Each path below is one point turned by a fixed rotation once a step. After each direction that follows a path, write how fast that rotation turns it, in degrees each step (0 if it stays still).
Each turn is a multiple of 5 degrees from 10 to 175, or 0.
Each row of a path follows its step; steps can be skipped.
Path 1:
step 0: [ 1.81  1.48 -0.99 -0.73  1.72 -0.67  0.31 -1.29  1.92 -3.86  0.26  0.62
  0.18  0.46 -1.51 -0.63 -1.29 -0.97  0.15  0.18  0.89 -0.12 -0.42 -2.03
  1.13  0.11 -2.05 -0.44  0.87 -1.71  0.06 -0.41  0.60  0.64  1.94 -0.12
  1.34  0.02  1.19  2.29 -0.60 -0.41 -1.16 -1.75 -1.56  0.27  1.64  0.62
  0.40 -0.51  1.65 -0.64  0.65  1.55 -2.62 -1.41]
step 1: [ 1.20  1.10  0.83 -0.06  1.19 -3.35  0.73 -0.27  0.90  0.68  1.71  1.19
 -2.27 -1.65  0.14  1.51 -0.03  0.82 -0.19  1.34 -0.93  0.45  0.87  0.68
 -0.60 -0.11 -1.59 -0.19  0.22 -0.57 -1.24  0.58 -0.11 -0.98 -0.31  2.26
  0.75 -1.57  2.29  1.88  3.61 -1.64  0.02 -0.36  0.71 -0.69  0.25  0.19
  1.17 -0.78  0.74 -0.63 -0.73  0.45  2.19 -1.28]
step 2: [ 0.82  0.79 -0.70  1.67  1.04  0.36 -0.12 -0.56 -0.13 -0.43 -0.53  2.42
  0.18 -1.02 -0.43 -1.81  1.93  1.50 -0.32  1.19  3.11 -0.69  0.19  1.94
 -1.71  0.42  1.70  1.60  1.19 -0.91  1.61 -0.80  0.23  1.59  0.43  0.39
  0.98 -1.18  0.06  0.55 -0.08 -0.96  0.51 -0.38 -1.97  0.43  1.30 -0.03
 -1.47 -0.92  3.73  0.28 -1.22  1.27  1.18 -1.02]
step 3: [ 1.60 -1.80 -2.07  0.40  2.14  0.00  0.23  0.79  0.67  1.10 -2.65  0.33
  0.98 -1.83 -2.84  1.17 -0.50  0.10  1.15  3.06  1.87  0.63  0.47 -0.55
  0.97  1.40 -2.06  0.33  1.60 -2.11  0.96  2.69  0.09  0.11 -0.20  0.44
  0.28 -0.61  0.69  0.69  1.76  0.23 -1.19  0.48 -0.14  1.35  0.69  0.66
  0.91 -0.18 -0.48 -0.21  0.98 -1.17 -0.02 -0.45]
step 4: [ 1.29  1.36 -2.03  0.67 -1.29 -2.53  1.56  0.29  0.85 -0.15  0.94  1.08
 -0.23  1.45 -0.60 -1.90  0.91  0.13  2.27 -0.24 -0.79 -0.88 -1.01  0.12
 -1.49 -0.15 -0.32  0.86  2.24  0.12 -0.02 -1.06  0.04 -0.29 -1.98  0.64
  2.13  0.07  0.17  0.68  2.32  0.57 -1.05  1.74 -1.76  1.90  2.02  0.53
  0.57 -1.22 -0.74 -1.37 -0.81  0.52 -1.76 -2.20]
step 5: [-0.19  0.21 -0.40 -0.02  1.78 -3.65 -0.22 -3.02  2.20 -1.13  1.00  1.73
 -0.42 -1.53  0.59  0.50  0.72 -1.09  0.52  1.65  0.98 -0.56  1.61 -1.73
  2.89  2.18 -0.54  0.66  1.07  0.32  1.35 -0.58 -0.38  0.75  0.50  1.37
  1.92  0.62 -1.90  2.14 -1.04 -0.11  0.67 -0.07 -0.54  0.22  0.34  0.00
 -0.29 -0.54  0.87 -0.86  0.27 -0.44  1.45 -0.48]
step 6: [-1.10  1.23 -1.00 -0.35  0.06  0.07 -0.19 -1.13  0.35  0.43 -0.78 -0.35
 -0.49 -0.57 -0.76 -0.02 -2.40  1.50  1.28  2.25  0.58 -1.06 -0.53  1.50
 -0.96  0.70 -0.13 -0.24 -0.53  0.52 -2.21  1.71 -0.70  1.89 -1.24  1.03
  1.37 -2.17  1.14  1.53  1.89  0.50  0.86 -0.15 -1.95  0.04  0.46 -0.52
 -1.27 -0.93  0.68 -1.17  1.66  1.28  2.90 -3.17]
step 7: [ 0.82 -1.85 -1.96 -0.36  2.33  0.02  1.17 -0.52  1.21 -0.46  0.61  2.66
  0.23  0.05 -0.73 -1.23 -0.78  0.24  0.84 -0.30  1.51 -0.74 -0.85  0.85
 -1.09  0.34 -0.58  0.38  1.87 -0.27  2.80  1.63  0.26 -0.55  0.67  0.11
 -0.39  2.46 -0.02  0.50  0.47  0.01  0.03 -1.40 -0.27 -0.75  2.41  2.29
 -0.10  0.02  0.90  0.85  0.86  3.56  0.24 -1.95]
step 8: [ 2.52  0.31 -1.75  0.03  0.80 -1.51  1.61  0.73  1.22 -0.74 -0.95 -0.85
 -1.30 -1.11  0.84  0.19  1.42  0.14  0.49  2.21 -0.80  1.10  0.39 -0.88
 -0.68  1.51 -2.27  0.02 -1.76 -0.23 -0.34  0.75  0.63 -0.06 -1.16  1.26
 -0.62 -0.58 -0.47  0.95  1.22 -0.38  1.14 -1.44 -1.01  2.39  2.18 -0.52
  3.63 -0.48  2.02 -1.70  1.14  0.42 -0.31 -0.61]
step 9: [ 1.14  2.51  0.08  0.92  1.01 -2.09  0.05 -0.12  2.55 -1.19  1.08  1.56
  0.63  1.60  0.28 -0.65  0.66  2.31  2.21  1.06  1.23 -0.35  1.30  0.28
 -0.22  0.10 -1.12 -1.45 -0.65 -0.26  0.94 -0.67  0.97  0.56  0.40 -0.04
  1.38 -1.59 -0.04  0.23  1.31 -1.49 -2.34 -0.36 -2.65  1.76 -0.51  1.77
 -2.12  0.39  0.02  0.30 -1.51  1.43  1.03 -0.72]
step 10: [ 0.49  0.07 -0.22  1.00  1.67 -0.93 -0.41 -1.50 -0.26 -0.06 -0.49 -0.19
 -1.06 -1.61 -1.91 -0.71  0.14 -1.46  3.02  3.22  0.27  0.74  1.18  1.82
  0.37  1.98  0.65  0.48  0.06 -1.71 -0.17  2.13 -0.87 -2.39  0.39  1.03
  1.09  1.38 -0.65  0.62  0.10 -1.40  0.11  1.42 -0.17 -1.13 -0.14  0.71
  0.49 -1.75  2.22  0.17 -1.15 -0.44  1.94 -1.92]
step 11: [ 1.09  1.28 -3.36  1.11 -0.64 -1.13 -1.17 -1.31  0.03 -0.77 -1.10  1.63
  1.16  0.41 -2.03 -1.52 -1.55  0.91  0.29  1.29  0.98 -0.24 -2.86  0.13
  0.28 -0.39 -0.57  0.67  0.22 -2.24 -0.02 -0.72  0.78  0.92 -0.19 -1.87
 -0.19 -0.68  0.46  1.59  1.73 -0.82  0.18 -0.62 -1.53 -0.89  1.03 -0.02
  0.20 -1.32  1.19 -3.00  1.46  0.90 -1.23 -1.45]
Speeds:
[ 0.05 -0.46 -0.21 -0.03  0.03  0.05  0.07  0.39  0.01 -0.78 -0.31  0.12
 -0.66  0.09  0.58 -0.41  0.39  0.18  0.32 -0.03 -0.48  0.05  0.51 -0.24
  0.10 -0.03 -0.36 -0.11  0.03 -0.16  0.18 -0.46  0.21  0.56  0.25  0.10
 -0.11  0.61  0.57  0.17  0.54  0.13  0.00  0.25 -0.12 -0.09 -0.27 -0.17
  0.29 -0.50 -0.60  0.11  0.57  0.06 -0.81  0.12]
90
[-0.01  0.23  0.22 -0.03 -0.12 -0.71 -0.09 -0.24 -0.07  0.31  0.71 -0.19
 -0.35 -0.68  0.80  0.09  0.53  0.26 -0.56  0.36  0.37 -0.21  0.03 -0.18
  0.05  0.11  0.22 -0.10 -0.35  0.41  0.44 -0.79  0.15  0.65 -0.24 -0.02
 -0.12 -0.19 -0.01 -0.16  0.13  0.01 -0.02 -0.21 -0.22  0.27 -0.49  0.30
  0.47  0.14 -0.16 -0.54 -0.43  0.08  0.31  0.22]
100
[ 0.25 -0.38  0.06 -0.27  0.04 -0.56  0.03 -0.09  0.13 -0.08  0.30  0.28
 -0.25 -0.07 -0.83  0.37 -0.19 -0.55 -0.27  0.31 -0.12  0.44  0.35  0.23
 -0.31  0.71  0.09 -0.06 -0.32  1.09  0.10  0.42  0.09 -0.05  0.40 -0.02
 -0.83 -0.03  0.42 -0.12  0.12  0.02 -0.10  0.74 -0.06  0.02  0.06 -0.19
  0.01 -0.22 -0.11  0.02  0.20 -0.33  0.14  0.43]
160
[ 0.24  0.19 -0.21 -0.57 -0.28  0.39  0.37 -0.29  0.30  0.46 -0.09  0.01
  0.41 -0.48  0.16  0.41 -0.67  0.14  0.02  0.09 -0.60  0.38  0.58  0.06
  0.49 -0.27  0.28  0.38 -0.01 -0.63 -0.18 -0.15  0.54  0.35 -0.39  0.38
 -0.68  0.04 -0.01  0.06 -0.07 -0.43 -0.58  0.36 -0.26  0.09  0.10 -0.31
 -0.21  0.01 -0.12 -0.51  0.02  0.52  0.01  0.16]
140
[-0.57  0.03 -0.16 -0.59  0.35  0.09 -0.07  0.31  0.48  0.35 -0.04 -0.13
 -0.27  0.86  0.35  0.27 -0.42 -0.16  0.11  0.06 -0.07 -0.36  0.27 -0.31
  0.15 -0.01  0.35  0.01 -0.33  0.49  0.79  0.12  0.20  0.10 -0.79  0.11
  0.17  0.04 -0.63 -0.32  0.10  0.61  0.06 -0.10 -0.29 -0.14  0.49 -0.01
  0.20 -0.42  0.08  0.28  0.59  0.06  0.35 -0.17]
35
[ 0.36 -0.33 -0.46  0.26 -0.15  0.47 -0.01  0.89 -0.23 -0.10 -0.06  0.65
  0.41  0.17  0.09  0.38 -0.04 -0.17  0.19 -0.31  0.21  0.24  0.40  0.49
 -0.17  0.22 -0.07  0.27 -0.04  0.25  0.14  0.13  0.57  0.63 -0.21  0.45
 -0.05 -0.23 -0.09 -0.03  0.40  0.36  0.59 -0.29  0.59  0.32 -0.28  0.33
  0.34  0.76  0.40 -0.07 -0.33  0.20  0.05  0.13]
70
[ 0.05 -0.44  0.33 -0.69  0.22  0.45  0.31 -0.36 -0.10 -0.48 -0.09  0.38
 -0.26 -0.04  0.28  0.74  0.26  0.12 -1.13 -0.07  0.02 -0.16 -0.19  0.18
 -0.27 -0.17 -0.03 -0.32 -0.22  0.19 -0.08  0.05 -0.23 -0.15  0.12  0.40
 -0.02 -0.06  0.45 -0.04  0.20 -0.14  0.10 -0.70  0.28 -0.13  0.37 -0.33
 -0.35  0.06  0.19 -0.25  0.24  0.59 -0.11 -0.78]
60
